In the data rows, 128 means zero.
Here are some points:
[131 159 185  94  79 124 131 100 171 131  89  76 150  44 135 116]
[124 143 105 142 124 139 114 126 134 123 130 134 122 112 120 130]
[144 215  50 162 129 115  70 124  59 148 108 143 147  87 189 112]
[ 28 172 129 191 137  76  71 163  98  67 137 214 217 191 119 106]
[144 105 110 109 140 130 148 137  92 173 135 116 132 112 126 106]
[122 109 191  70  99 134 168 101 116 140 151 143 143 127 116 122]
[123 170 126 158 109 119 126 142 126 157 105 137 130 141 134 112]
[205 255  95  76  53  74 129 146   0 153  71 201  97  98  97 239]
[154 170  95 109 130 108 127 145 100 213 109 147 112 164 145 184]
[115 152 131 145 141 130 130 166 138 146 122 159 153 159 145 118]
[163 117 176 139 139 138 121  82 142 105 123 118 163 100 185 107]
[119 137 106 128 114 130 139 114 100 144 134 123 133 105 140 116]
[139 111 128 128 146 159 123 119 131 150 123 112 106 106 118 125]
[163 172 118 119 113 111 122 160 102 167 113 149 100 163 130 174]
[ 84 151  24 201 135 173 112 117 133 129 118 163  83  78  91 165]
[130 123 107 130 105 118 100 129 140 146 124 144 127 171 140 153]
[138 106 161  99 132 131 149 144 123 149 123 113 123 130 131 102]
[129 105 137 116 136 118 114 127 134 127 131 122 131 143 147 124]
[153 143 141 123 145 147 149 140 110 135 125 111 118 117 139 140]
[141 101 130 116 146 115 100 121 130 119 117 125 131 153 156 131]
[134 134 133  86 111 148 123  84 149 105 148 121 140 107  93 119]
[164 138  57 168 158 184 233 204  71 193 149 125  54 170  32 168]
[168 116 147 137 121 129 134 135 113 144 109 121 111 119 143 134]
[162 135 161 126 136 141 157 123 111 136 138 104 121 104 134 119]
[126 150 115 131 191  75 131 204 169  97 135  95 161 182 151 108]
[109 152 122 111 130  74  89 118 128 134 112 146 120 123 148 187]
[161 135 123 112 146 136 126 113 132  89 151 100 127  88  97 111]
[115 186 101 114 133  77  97 117 121 121  97 151 120 106 145 197]
[135 155 138  92 161 160 114  69 134  91 174  99 127  86  82 105]
[129 138 116 166 114 144 120 137 156 149 112 124 141 140 151  94]
Here are 24 more points, each followed by its number:
[134 145 122 136 120 148 121 112 117 115 132 146 147 133 127 122] 0
[173 129 134 125 143 129 147 126 111 152 118 108 115 112 131 125] 1
[ 89  70 161  64 142 119 146  84 185 120 163 127 142 109  39  92] 2
[124 126 117  97 124 147 188 106 117 139 150 120 108 104 108 187] 3
[129 105 134 115 126 115 150 143  81 157 135 118 112 120 129 110] 4
[108 103 104 150 102 104  80 160 145 154 121 154 112 182 133 146] 5
[135 195 105 135 107 104  97 122 151 125 108 117 127  88 134 123] 6
[114 113 168 119 112 114 156 125 168 149 103 108 147 108 129 106] 7
[149 165 112 133 114 117 118 151 104 171 119 148 121 152 136 154] 8
[114 123 173 103  87 121 153  98 139 145 143 155 162 131 161 140] 9
[107 121  76 117 125 115 157 133  69 156 130 117 149  76 125  92] 10
[ 98 189  89 146 163 106 117 179 104  74 132 130 119 117 121 136] 11
[119 158  50 114 120 120 176 103  39 188 125 105 141  66 167 110] 12
[141 168  59 191 153 162  94 145 119  87 135 106 137 149 145 114] 13
[160 143  69 149 148 173 174 173  96 179 129 114  60 145  78 160] 14
[126 119 118 144 150 137 129 133 141  79 142 125 117 137 132 102] 15
[155 123  78 165 149 170 106 138 133  40 132 122 105 141 155  82] 16
[130  74 172  82 152 123 146 104 182 165 120 110 100  96 113 146] 17
[106  98 195 101  95 112 158 105 136 139 151 147 157 151 136 130] 18
[145 174 105 117 164 154 104  86 126  94 159 110 149  75 101 106] 19
[104 113 165  81 118 139 138  79 173 119 159 119 129 118  82 104] 20
[142  81 137 101 125  99 104 120 122 124 118 139 112 150 156 122] 21
[ 50  40 222 128 162  91 251 198 217  87 129  67 151 158 147  53] 22
[119  99 129 110 123 137 136 106 160 122 149 121 126 119  94 119] 23
Which two of these numbered points are nearest to each point below by angle, seen from the average point of the first points? Their numbers follow each, nearest first.
[124  78 161  86 140 120 111 105 114 127 129 108 125  89 109 105] > 2 17
[138 114 151 124  99 165 149  53 108 153 127 137 129  64 164 109] > 9 12
[121 114 125  65 122 172 132  72 147 118 170 129 128 108  68 110] > 20 23
[132 113 106 150  95 114  81 150 133 153 121 147 122 182 150 155] > 5 8
[127 108  93 152 147 143 122 130 136  88 121 134 127 130 138 119] > 16 15
[181 148 138 117 153 141 166 122  81 155 131 100 108 104 134 145] > 1 3
[119 168 111 141 157 123 132 160 134 111 117 126 134 130 132 131] > 11 13
[146 173 118  68 108 178 192  68 118 168 178  85  48  56  70 213] > 3 14
[102 125 170 122 127 139 125 115 149  83 166 152 176 164 114 153] > 18 0
[176 155 205  95  91  93 148 139 125 138 110 134 113 109 174 178] > 9 18
[110  89 160  92 152 110 154 110 163 140 113 104  93 126 122 154] > 17 2
[151 122  97 124 108 199  87  77  79 144 128 160 183 129 141 103] > 0 19
[109 114 159  67 129 154 151  77 152 131 165 112 139 107  77 117] > 20 2
[127 178 133  70 172 178 138  75 126  47 188 104 167  86  67 105] > 19 20
[ 89  98 129 104 129 109 151 120 109 162 146 128 135 106 124 114] > 4 10
[127  96 148  95 129 132 122  99 121 128 134 115 132  95 125 107] > 20 2
[105 128 108 150  87  98  73 136 145 159 129 150 141 194 149 158] > 5 8
[191 106 126 111 162 165 163 102 107 133 125  93  74 104  99 125] > 1 14
[133 133 161 124 133 114 135 124 154 141 109 100 144  97 138 113] > 7 22
[141 116  87 134 139 149 154 147  99 164 134 136 100 145 106 146] > 14 3
[105 102 182 126  86 128 128 106 140 128 135 150 140 143 157 133] > 18 9
[117 134 186 102 113 100 152 122 158 148 102 111 162  81 140 117] > 7 9
[115  96 117 124 109 113  73 143 135 147 129 135 129 183 147 159] > 5 21
[118  89 152 101 156 118 143 115 152 141 121 113 108 117 122 151] > 17 2
[137 129  97 155 151 134 116 145 145  85 135 127 107 138 138 119] > 16 15
[154  85 103 133 102 166  79  75  74 117 126 155 161 134 139  98] > 0 21
[139  65 132 101 138 109 104 119 119 122 114 131 127 168 161 135] > 21 5
[129 109 141 130 146 125 120 123 152 132 112 116  85 112 122 148] > 17 23
[119  55 155 105 121 128 168 166 199  96 155  68  62 141  79  87] > 23 22
[159  72 102 154  86 191  66  66  72 117 124 164 165 136 142  76] > 0 16
[158 101 198 158 136 144  91  31 168 135 113 117 146 101 247 101] > 9 21
[ 99 148  59 153 139 168 107 113 130 120 139 144 132 113 120 150] > 13 0
[244  91 121 128 188 167 180 151  76 134 116  67  53  77  79 140] > 1 14
[130 137 122 122 136 137 118 111 123 108 135 120 128 107 121 113] > 19 15
[157 167 118  71 104 170 185  67 102 122 169 104  62  71  76 214] > 3 14
